| -388 | -261 |   52 |  374 | -560 |   45 |  419 | -174 |  -85 | -239 |  350 | -476 |  681 |  563 |  362 | -369 |
| -320 |  709 | -177 |  330 | -510 | -267 | -166 | -229 |  538 |  -38 | -224 | -595 | -134 |  350 | -563 |  121 |
|
|  362 | -369 | -388 | -261 |   52 |  374 | -560 |   45 |  419 | -174 |  -85 | -239 |  350 | -476 |  681 |  563 |
| -563 |  121 | -320 |  709 | -177 |  330 | -510 | -267 | -166 | -229 |  538 |  -38 | -224 | -595 | -134 |  350 |

| -492 | -114 |  447 |
| -147 | -452 |   38 |
| -449 | -387 |   76 |
| -495 | -110 | -406 |
|  663 |  425 |  341 |
|  489 | -665 |  -95 |
|  328 | -182 |  559 |
|  -59 |  371 |  117 |
|  179 |  211 |    2 |
|  627 |  -33 |  661 |
|  282 | -313 | -276 |
|
| -114 |  447 | -492 |
| -452 |   38 | -147 |
| -387 |   76 | -449 |
| -110 | -406 | -495 |
|  425 |  341 |  663 |
| -665 |  -95 |  489 |
| -182 |  559 |  328 |
|  371 |  117 |  -59 |
|  211 |    2 |  179 |
|  -33 |  661 |  627 |
| -313 | -276 |  282 |

|  235 | -291 |  -69 |   96 | -270 |  -11 | -290 |  262 |
|   94 |  -24 |  -20 |   40 |  -23 |   -2 |  -25 |  104 |
| -159 |  -40 |  -37 | -110 |  -36 |  -51 |  -38 | -175 |
| -174 |  118 |   -4 | -103 |  110 |  -33 |  119 | -194 |
| -234 |  520 |   79 |  -98 |  480 |    8 |  517 | -265 |
| -274 |  568 |   87 | -116 |  524 |    7 |  565 | -309 |
|   38 | -281 |  -78 |  -19 | -259 |  -46 | -279 |   44 |
|  211 | -401 |  -94 |   71 | -370 |  -30 | -399 |  237 |
| -249 |  679 |  112 |  -91 |  625 |   26 |  674 | -283 |
|
| -290 |  262 |  235 | -291 |  -69 |   96 | -270 |  -11 |
|  -25 |  104 |   94 |  -24 |  -20 |   40 |  -23 |   -2 |
|  -38 | -175 | -159 |  -40 |  -37 | -110 |  -36 |  -51 |
|  119 | -194 | -174 |  118 |   -4 | -103 |  110 |  -33 |
|  517 | -265 | -234 |  520 |   79 |  -98 |  480 |    8 |
|  565 | -309 | -274 |  568 |   87 | -116 |  524 |    7 |
| -279 |   44 |   38 | -281 |  -78 |  -19 | -259 |  -46 |
| -399 |  237 |  211 | -401 |  -94 |   71 | -370 |  -30 |
|  674 | -283 | -249 |  679 |  112 |  -91 |  625 |   26 |

|  -12 |   -1 |    5 |  -10 |  240 |  352 |   14 |   32 |  336 |  349 |
|   22 |   37 |   47 |   20 | -349 | -557 |   14 |  -82 | -468 | -594 |
|
|  336 |  349 |  -12 |   -1 |    5 |  -10 |  240 |  352 |   14 |   32 |
| -468 | -594 |   22 |   37 |   47 |   20 | -349 | -557 |   14 |  -82 |

|  -20 |   28 |   36 |    8 |    5 |   -4 |   52 |
|  -20 |   28 |    6 |   16 |  -36 |   12 |   52 |
|  -44 |   86 |   -6 |   29 |  -62 |   43 |   86 |
|  -20 |   28 |    6 |   16 |    5 |   12 |   52 |
|   54 |  284 |    6 |  286 |  569 |   12 | -250 |
|  -20 |   28 |    6 |   16 |    5 |   49 |   52 |
|  -65 |   28 |  -30 |   16 |  -44 |  135 |   52 |
|  -20 |   28 |    6 |   16 |    5 |   12 |   52 |
|  157 |  185 | -174 |  257 |    5 |  590 |  232 |
|  -20 |   28 |    6 |   16 |    5 |   12 |   52 |
|  -20 |   28 |    6 |   16 |    5 |   12 |   52 |
|  -20 |   28 |    6 |   16 |    5 |   12 |   52 |
|
|   -4 |   52 |  -20 |   28 |   36 |    8 |    5 |
|   12 |   52 |  -20 |   28 |    6 |   16 |  -36 |
|   43 |   86 |  -44 |   86 |   -6 |   29 |  -62 |
|   12 |   52 |  -20 |   28 |    6 |   16 |    5 |
|   12 | -250 |   54 |  284 |    6 |  286 |  569 |
|   49 |   52 |  -20 |   28 |    6 |   16 |    5 |
|  135 |   52 |  -65 |   28 |  -30 |   16 |  -44 |
|   12 |   52 |  -20 |   28 |    6 |   16 |    5 |
|  590 |  232 |  157 |  185 | -174 |  257 |    5 |
|   12 |   52 |  -20 |   28 |    6 |   16 |    5 |
|   12 |   52 |  -20 |   28 |    6 |   16 |    5 |
|   12 |   52 |  -20 |   28 |    6 |   16 |    5 |

| -535 |  102 |  776 | -548 |  574 |  -61 | -779 | -551 |
| -180 |  234 |  435 | -356 |  504 |  -54 |  489 | -117 |
|  674 |  784 | -644 | -159 | -246 | -114 |  404 | -217 |
| -426 |  601 |  331 |  598 | -262 | -284 |  718 |  786 |
|  518 | -304 |  519 | -700 |  370 | -603 |  256 | -471 |
| -182 | -641 |   -2 |   -5 | -167 |   43 |  -99 |  429 |
|
| -779 | -551 | -535 |  102 |  776 | -548 |  574 |  -61 |
|  489 | -117 | -180 |  234 |  435 | -356 |  504 |  -54 |
|  404 | -217 |  674 |  784 | -644 | -159 | -246 | -114 |
|  718 |  786 | -426 |  601 |  331 |  598 | -262 | -284 |
|  256 | -471 |  518 | -304 |  519 | -700 |  370 | -603 |
|  -99 |  429 | -182 | -641 |   -2 |   -5 | -167 |   43 |

|  221 | -222 |   -5 | -104 |  105 |   63 |   24 | -205 |  168 |
| -632 |  644 |   42 |  112 | -327 | -174 |  -30 |  616 | -568 |
|   30 | -139 |  109 | -229 |  141 |   74 |   67 |   35 |  150 |
|   30 | -180 |  130 |  500 |  177 |   84 |   56 |   55 |  185 |
|  -34 | -119 |   89 | -295 |  -93 | -101 |  400 | -225 |   60 |
|  -13 |    5 |   31 |  242 |   33 |   -9 |   24 |   -5 |  -30 |
|  115 |   67 |  -93 |  138 | -129 |  146 |  -30 |  -25 |  150 |
|  392 |  149 |   26 | -144 |  518 |  290 |  206 | -225 |   96 |
|    8 |  -77 |   57 |  166 |   69 |   43 |   45 |   35 |   96 |
|
| -205 |  168 |  221 | -222 |   -5 | -104 |  105 |   63 |   24 |
|  616 | -568 | -632 |  644 |   42 |  112 | -327 | -174 |  -30 |
|   35 |  150 |   30 | -139 |  109 | -229 |  141 |   74 |   67 |
|   55 |  185 |   30 | -180 |  130 |  500 |  177 |   84 |   56 |
| -225 |   60 |  -34 | -119 |   89 | -295 |  -93 | -101 |  400 |
|   -5 |  -30 |  -13 |    5 |   31 |  242 |   33 |   -9 |   24 |
|  -25 |  150 |  115 |   67 |  -93 |  138 | -129 |  146 |  -30 |
| -225 |   96 |  392 |  149 |   26 | -144 |  518 |  290 |  206 |
|   35 |   96 |    8 |  -77 |   57 |  166 |   69 |   43 |   45 |
